Each row is where one point has got to under a steady rotation. How many ticks took it there?
The counts run from 0 to 861.
[121 127 163 108 129 134 102 106 130 128  93 131 107 154  85 104 158 136
 155 172  88 144 146 144 185 179 131 178 147  69 148 146 121 125  97 126
 165 144 129 148 119 152 131 108 131]	56
[130  94 138 118 123 125 146 109 135 142  96 132 117 169  82 119 146 164
 133 180 118 151 136 144 147 164 107 183 172  54 125 156 114 116 100 150
 155 129 127 122 110 126 144  87 127]	786
[135 133 157 109 112 123 102 102 152 124  96 145  98 143  92 105 148 115
 163 164  70 148 125 116 147 158 148 178 167 104 162 152 125 142  82 140
 180 130 133 155  78 120 125 101 124]	257
[148 116 142 113  87 110 123 109 139 128 102 143 104 158  88 135 167 132
 132 162  85 156 113 135 138 159 123 179 188  85 152 169 134 150  81 147
 163 136 123 129 117 100 140 103 121]	798
[135 129 151 108 106 117  95 105 138 133  96 118 120 160  91 118 178 128
 159 164  90 151 119 165 178 172 144 155 161  68 148 156 138 149  93 125
 173 144 118 144 134 130 134 113 121]	526
[139 122 164 121 123 132 133 102 126 136 104 152  99 173  86 112 138 150
 131 163 109 155 152 136 187 165 113 191 168  62 143 145 123 109  88 141
 145 123 127 131 118 123 138  97 130]	672
[130 131 153 130 111 135 120 103 137 151 102 137 104 156  92 119 167 150
 144 169 123 160 133 156 172 153 141 161 191  78 161 147 127 119  69 136
 149 105 121 138 130 104 121 102 130]	254
[105 108 141 109 124 130 141 118 146 141  96 119 109 157  95 131 144 158
 127 167 132 139 126 129 136 158 138 204 170  90 144 145 117 137  51 131
 169 118 154 118 120 143 123  72 115]	305
[162 120 142 123 108 108 120 104 151 141 121 130 115 178  96 126 141 136
 144 143  98 147 103 125 146 152 133 149 197  85 129 126 145 124  83 157
 175 112 134 128  77  83 136  96 102]	695
[119 115 129 107 128 122 126 112 159 158 112  87 125 177  94 138 151 156
 147 152 139 134 104 146 143 160 148 154 181  75 126 115 139 134  65 137
 181 114 152 119 108 135 127  77  98]	858
[115 103 149 120 154 125 123 114 137 158  99 118 107 150  86  97 129 165
 150 174 129 140 142 132 150 159 154 177 167  91 134 121 116 107  79 138
 182 109 152 138  78 133 117  87 121]	611
[158 109 141 118  93 106 131 112 132 134 107 141 117 171  91 127 168 147
 124 170  95 162 117 145 153 163 116 167 186  66 139 166 135 136  92 151
 158 132 119 129 120  94 146 110 120]	557
[122 100 140 112 136 101 126 124 148 148  94 109 110 146 105 114 139 161
 140 178 127 139 117 132 131 150 170 177 178 106 137 157 128 145  58 129
 192 122 153 132  94 128 124  78 107]	687
[133 116 149 108 126 118 129 102 126 125 112 123 108 181  80 140 134 146
 119 147 109 130 136 126 165 182 107 186 162  65 135 121 130 122  79 144
 158 143 150 109 119 140 143  83 109]	62
[149 116 166 117 140 111 107 112 123 134 111 141 108 160 101  85 120 143
 151 161  90 136 147 119 167 164 144 185 161  98 139 135 119 105  94 140
 185 130 140 144  65 118 116 110 114]	536
[113 134 162 103 144 126 104 108 140 145 110 106 113 170 101 117 137 138
 156 146 114 121 129 133 175 171 165 173 159  93 144 106 129 126  62 117
 184 125 158 135  99 151 110  92 104]	58
[162  95 134 111 102 100 120 113 129 137 121 116 137 174  91 128 164 147
 134 160  99 136 111 141 130 172 113 172 177  63 123 135 133 128 101 149
 182 144 127 119  93 102 136 112 109]	175
[116 111 140  99 136 109 128 120 146 144 109  91 133 170 105 132 144 150
 143 159 130 121 115 145 156 160 157 176 160  80 122 135 127 144  64 120
 191 141 151 120 118 156 121  86  94]	375
[117 116 141 105 125 112 125 118 167 147  91 103 125 164  99 120 150 144
 162 176 116 147 113 162 163 146 165 148 165  78 126 170 138 155  83 129
 176 131 122 134 121 149 143  85 110]	6
[139 140 156 118 134 119 100 108 150 158 113 111 116 177 103 114 147 140
 165 150 115 140 117 156 187 154 172 133 179  86 131 121 152 125  72 127
 177 113 133 143 105 119 113  97 101]	185
[134 131 150 117 139 113 106 107 151 152 101 103 113 173  89 120 155 147
 160 161 112 147 116 165 191 167 159 129 176  70 128 142 153 136  89 127
 169 127 126 143 125 132 142  95 107]	387
[109 129 162 115 133 131 129 116 154 143 101 135 101 159 108 102 122 139
 153 165 119 134 143 121 165 138 158 192 164 100 147 148 115 124  51 133
 169 108 142 142  95 145 110  82 113]	674
[128 101 137 122 113 124 124 119 139 161  99 119 115 144  94 121 176 165
 139 182 133 160 118 157 133 151 147 170 189  90 151 156 124 135  73 133
 172 107 130 133 119 110 119  97 128]	280
[139 134 175 112 140 108 105 106 131 128  95 126  94 166  87 111 131 137
 140 156  97 144 139 142 195 176 150 168 167  85 145 153 145 132  88 119
 164 143 137 144 127 137 147  96 111]	18
[140  90 146 119 139 101 130 119 130 142 106 125 112 157  93  99 121 164
 138 172 114 136 135 116 130 161 132 189 170  92 127 141 116 110  90 146
 184 124 150 129  65 113 130  91 108]	66
[142 137 166 111 136 105  94 101 135 122  96 121 101 163  85 118 137 128
 147 151  83 142 131 140 189 185 146 156 166  81 145 147 152 136  96 129
 166 152 139 142 120 137 149 103 110]	462
[151 129 149 111  86 126 112 103 141 128 121 153 117 184  96 121 162 112
 151 150  80 146 123 125 160 148 111 180 168  71 142 131 121 126  81 152
 163 126 119 136  91 108 119 112 120]	429
[162 121 148 113  98 108 112 114 133 150 133 126 136 177 112 116 167 131
 151 156 100 144 108 149 153 142 149 158 185  84 141 128 132 129  71 136
 192 119 124 134  91  90 103 124 101]	491
[133 120 152 108 112 122 130  98 139 114 109 143  96 169  84 131 129 130
 123 146  87 136 135 106 148 171 110 203 170  86 142 131 126 130  75 150
 163 139 146 117 104 131 143  80 115]	709
[129 116 130 105 128 112 113 113 154 157 110  92 129 167  96 134 152 152
 153 150 128 128 102 148 137 158 160 151 179  83 128 112 141 133  71 132
 190 122 153 122  95 126 120  85  96]	414
[144 125 167 128 117 125 122 115 120 148 110 138 105 158 105 114 158 157
 125 169 121 154 140 146 170 157 151 177 191  94 161 144 126 116  64 126
 166 108 132 142 123 103 107 111 118]	153
